[101 140 154 127 129 108 151]	127, 154

[[150 135 132 124 120 135 140]
 [111 131 130 134 136 125 121]
 [154 115 131 106 127 122 125]]	134, 154

[151 134 130 134 143 150 139]	134, 151

[140 115 101 135 116 145 131]	135, 145

[140 136 144 101 136 107 136]	101, 144

[[101 155 118 136 124]
 [102 125 136 144 147]
 [155 156 122 130 117]]	136, 156

[115 121 116 132 155 116 109]	132, 155

[105 125 123 109 121]	123, 125

[152 135 106 126 139 138 130]	126, 152
---
[[133 107 110 137]
 [141 125 131 139]
 [107 133 122 152]]	107

[105 118 134 112 113 115]	118

[142 102 156 141]	102

[[109 123 132 150]
 [126 150 134 149]
 [134 123 119 111]]	123

[[123 123 137 129]
 [100 130 133 104]]	123

[143 132 128 149]	132

[[129 136 117 102 121 118]
 [115 111 131 143 134 126]
 [148 129 146 116 121 124]]	136

[[132 126 117 156 141]
 [111 142 125 114 145]]	126

[[146 117 113 126 129 127  99]
 [149 115 106 105 110 104 111]]	117

[150 137 134 125 129]	137
---
[104 134 133 113 128 108 114] 113

[[106 138 118 118 134 116 124]
 [138 114 119 121 119 123 124]
 [146 120 109 119 123 128 127]] 114

[ 98 123 115 118 131 129 138] 118

[121 107  99 118 140 130] 118

[108 144 124 111 155] 124

[149 116 137 126 142 139] 137

[130 138 109 132 145 154] 132
---
[[118 154 155 143 105]
 [114 105 120 133 148]
 [133 157 133 155 123]] out 114

[[122 136 105 124]
 [127 122 107 133]
 [125 140 131 116]] out 127

[[139 136 122 130 149]
 [139 134 130 127 129]
 [139 136 132 133 150]] out 139

[[133 132 120 126 133 131 124]
 [126 118 156 144 115 123 122]
 [125 122 132 134 119 125 127]] out 126

[[102 101 121 112 131 136]
 [126 115 145 127 100 150]
 [123 155  99 115 143 106]] out 126

[[123 137 137 130 117]
 [126 135 130 114 106]
 [120 123 125 131 136]] out 126

[[130 118 124 146 129 101 122]
 [131 126 123 125 125 128 132]
 [125 131 137 136 125 132 121]] out 131
---
[[127 116 124 131 113 123 122 120 118 137 138 134 122 140 126]
 [133 120 100 133 113 121 122 123 111 117 141 123 127 155 128]
 [125 130 135 122 134 133 126 133 138 109 135 132 128 112 131]
 [132 130 131 110 131 136 143 140 131 150 128 130 134 118 138]
 [128 127 122 130 127 147 131 130 131 134 132 125 145 139 143]
 [133 131 126 122 130 127 147 130 130 155 123 130 129 128 123]] Out: 127

[[129 120 117 125 133 123 127 125 127 130 124 126]
 [115 142 125 130 108 126 134 127 120 107 142 138]
 [130 118 114 122 130 125 125 129 129 129 123 125]
 [126 123 122 130 128 127 125 129 125 128 133 132]
 [137 138 153 141 135 119 140 129 138 135 127 137]
 [130 141 139 141 126 120 139 132 130 127 136 144]] Out: 129

[[139 134 128 129 123 139 132 122 120 138 131 118]
 [132 126 121 123 149 130 131 130 148 118 132 135]
 [133 130 122 127 115 134 130 120 116 123 129 118]
 [124 130 133 126 141 130 120 126 144 140 122 131]
 [132 129 115 119 151 128 140 117 146 121 137 123]
 [136 129 126 129 118 134 134 131 118 121 136 127]
 [133 128 118 122 123 132 133 119 122 118 131 120]
 [131 132 125 128 114 134 122 116 112 133 120 116]
 [124 123 124 124 138 119 129 126 137 120 127 129]] Out: 139

[[116 113 144 118 114 102]
 [125 135 123 122 135 141]
 [103 124 129 124 136 132]
 [120 108 117 115 154 120]
 [126 140 135 123 131 133]
 [128 126 123 109 136 129]] Out: 116

[[136 138 135 134 119 118 149 132 126 143 110 138 122 140 142]
 [142 117 127 139 134 147 130 133 120 143 135 121 137 131 129]
 [134 135 128 136 106 131 145 130 113 138 135 111 141 134 138]
 [117 113 128 105 134 137 131 134 126 116 132 130 134 143 117]
 [141 137 137 138 133 129 121 128 129 138 121 138 123 121 142]
 [140 134 131 140 125 145 123 139 117 142 145 106 142 122 131]
 [137 143 136 112 126 123 128 132 131 125 127 135 131 132 134]
 [124 121 131 120 140 141 101 124 114 111 143 117 134 116 114]
 [125 112 115 139 137 139 118 122 139 134 131 140 120 129 119]
 [150 151 147 120 131 129 114 144 128 125 129 125 141 128 135]
 [130 101 117 127 134 134 153 133 151 135 125 155 126 139 127]
 [134 134 124 140 138 121 103 125 133 130 126 137 119 118 120]] Out: 136

[[108 128 126 133 126 128 125]
 [128 108 138 101 117 125 131]
 [131 136 130 110 117 124 141]
 [117 124 131 120 135 130 122]
 [115 142 115 137 114 105 151]] Out: 108

[[141 121 146 114 120 132 143 141 122]
 [144 112 146 116 125 111 140 138 123]
 [137 140 141 138 131 115 127 126 143]
 [144 120 137 117 114 143 149 148 106]
 [144 114 143 110 115 129 141 140 113]
 [115 124 114 132 132 111 106 114 135]
 [114 155 116 148 128 156 116 129 130]
 [132 129 126 123 119 142 143 138 115]
 [116 131 107 133 118 122 106 120 115]
 [141 123 148 119 134 122 147 133 138]
 [123 130 113 126 116 146 127 132 108]] Out: 141

[[126 113 140 127 128 117 116 122 123 116 119]
 [123 137 124 133 126 127 140 138 127 136 131]
 [152 137 136 128 134 128 132 131 132 115 121]
 [130 130 124 139 110 129 131 123 124 131 117]
 [120 122 122 121 123 125 131 133 122 121 131]
 [129 122 133 132 128 144 131 133 129 114 127]
 [129 118 127 123 137 124 131 133 124 117 133]
 [138 134 123 127 123 140 149 130 131 139 134]
 [126 144 127 124 116 116 133 125 128 132 130]
 [135 135 121 148 122 126 136 117 136 131 126]
 [116 132 130 129 126 125 125 114 120 139 123]] Out: 126

[[119 133 131 122  99 140 120 119 140 137 132 130 140 134 122 115]
 [141 148 109 131 123 129 142 149 130 137 130 117 140 158 121 112]
 [127 116 136 128 128 154 129 123 158 120 125 130 118 123 134 148]
 [130 127 100 120 117 114 135 128 112 110 140 119 109 102 126 114]
 [121 140 134 125 111 120 118 110 126 130 139 126 136 139 118 121]] Out: 119
---
Q: [131 125 101 119 143 117]
A: 117
Q: [124 125 149 134 124 121 132]
A: 132
Q: [124 150 108 111 116 108]
A: 108
Q: [143 116 116 125 129 102 124]
A: 124
Q: [129 137 136 154 134]
A: 134
Q: [132 103 107 128 129 128]
A: 128
Q: [129 147 121 122 114 104 146]
A: 146
Q: [111 156 114 143 109 143]
A: 143
Q: [143 143 157 130 142 130 148]
A: 148
---
[[115 140 149 113 107 124 120 147 129]
 [141 156 156 120 114 106 153 118 104]
 [141 155 112 111 128 141 129 115 132]
 [144 126 117 148 127 124 102 126 137]
 [107 105 106 126 104 132 156 149 130]
 [131 137 113 136 118 140 151 150 100]
 [101 123 129 128 123 138 156 112 132]
 [127 123 132 149 107 144 132 146 106]
 [152 133 118 118 107 133 118 116 105]
 [137 103 108 127 136 117 148 134  99]] -> 108

[[109 133 120 157 130 142 139 124 141 128 122 129 115]
 [105 127 114 141 113 152 128 122 129 115 117 148 127]
 [124 139 144 126 135 124 129 125 122 136 130 128 123]
 [135 119 129 139 106 123 135 136 128 150 113 114 116]
 [118 138 115 143 133 140 128 126 134 126 125 136 117]
 [115 136 139 129 124 155 132 148 124 156 121 130 121]] -> 139

[[140 148 127 134 117 131 116 112]
 [142 137 128 103 135 121 132 135]
 [136 116 129 136 145 135 111 121]
 [137 108 118 136 128 140 111 123]
 [124 130 118 128 101 130 129 129]
 [131 123 137 137 148 132 109 115]
 [119 112 124 146 124 133 133 124]
 [120 151 125 148 106 133 146 137]
 [138 102 120 136 138 138 113 121]
 [111 114 130 132 121 131 112 125]
 [134 140 125 114 116 128 120 131]
 [114 118 127 149 122 136 125 128]] -> 127

[[143 146 135 124 127 124 123 134 114 123 115]
 [143 148 134 125 132 120 123 131 122 125 115]
 [126 136 125 144 146 136 146 116 128 131 120]
 [128 136 114 128 141 126 137 127 126 125 134]
 [124 131 125 143 149 134 143 128 128 134 119]
 [129 137 112 126 143 123 141 128 128 119 130]
 [128 135 113 120 142 128 128 129 123 121 131]
 [141 148 135 122 127 121 127 132 121 128 113]
 [145 128 140 119 128 128 113 128 137 146 133]] -> 140

[[125 134 118 122 119 129 128 121 144 120 118]
 [128 107 128 131 113 104 146 118 111 149 154]
 [119 120 110 110 115 136 111 113 124 124 120]
 [123 137 134 130 130 131 113 137 128 123 113]
 [131 121 128 129 126 126 131 124 122 129 133]
 [114 119 106 105 111 135 106 110 123 124 116]
 [112 108 100  99 107 131 118 102 117 143 138]
 [130 120 127 129 125 119 136 123 123 125 133]] -> 127
---
Q:
[[132 139 131 132 141]
 [108 142 102 114 130]]
A: 114

Q:
[[111 141 153 126 119]
 [114 121 134 134 105]]
A: 114

Q: [110 105 154 136 119 130 113]
A: 113

Q: [106 122 135 143]
A: 135

Q: [146 125 142 140 116 155 145]
A: 140

Q: [149 102 106 107 134]
A: 107

Q:
[[155 120 100 137 135 134 157]
 [139 156 135 136 108 147 118]]
A: 118
---
[110 118 119 132 152 139 130] yields 119
[140 155 134 110 141] yields 134
[125 131 142 151] yields 142
[133 117 110 136  99] yields 110
[128 139 112 115 128  99 148] yields 112
[ 99 107 120 110 102] yields 120
[119 103 149 131] yields 149
[155 143 127 118 133 126] yields 127
[128 123 126 150 105 115 137] yields 126
---
[115 129 138 102 122] => 138
[133 135 128 133 152] => 128
[118 130 120 122 150] => 120
[120 137 130 107 121] => 130
[145 131 109 116 154] => 109
[110 127 144 152 104] => 144
[108 121 117 135 103] => 117
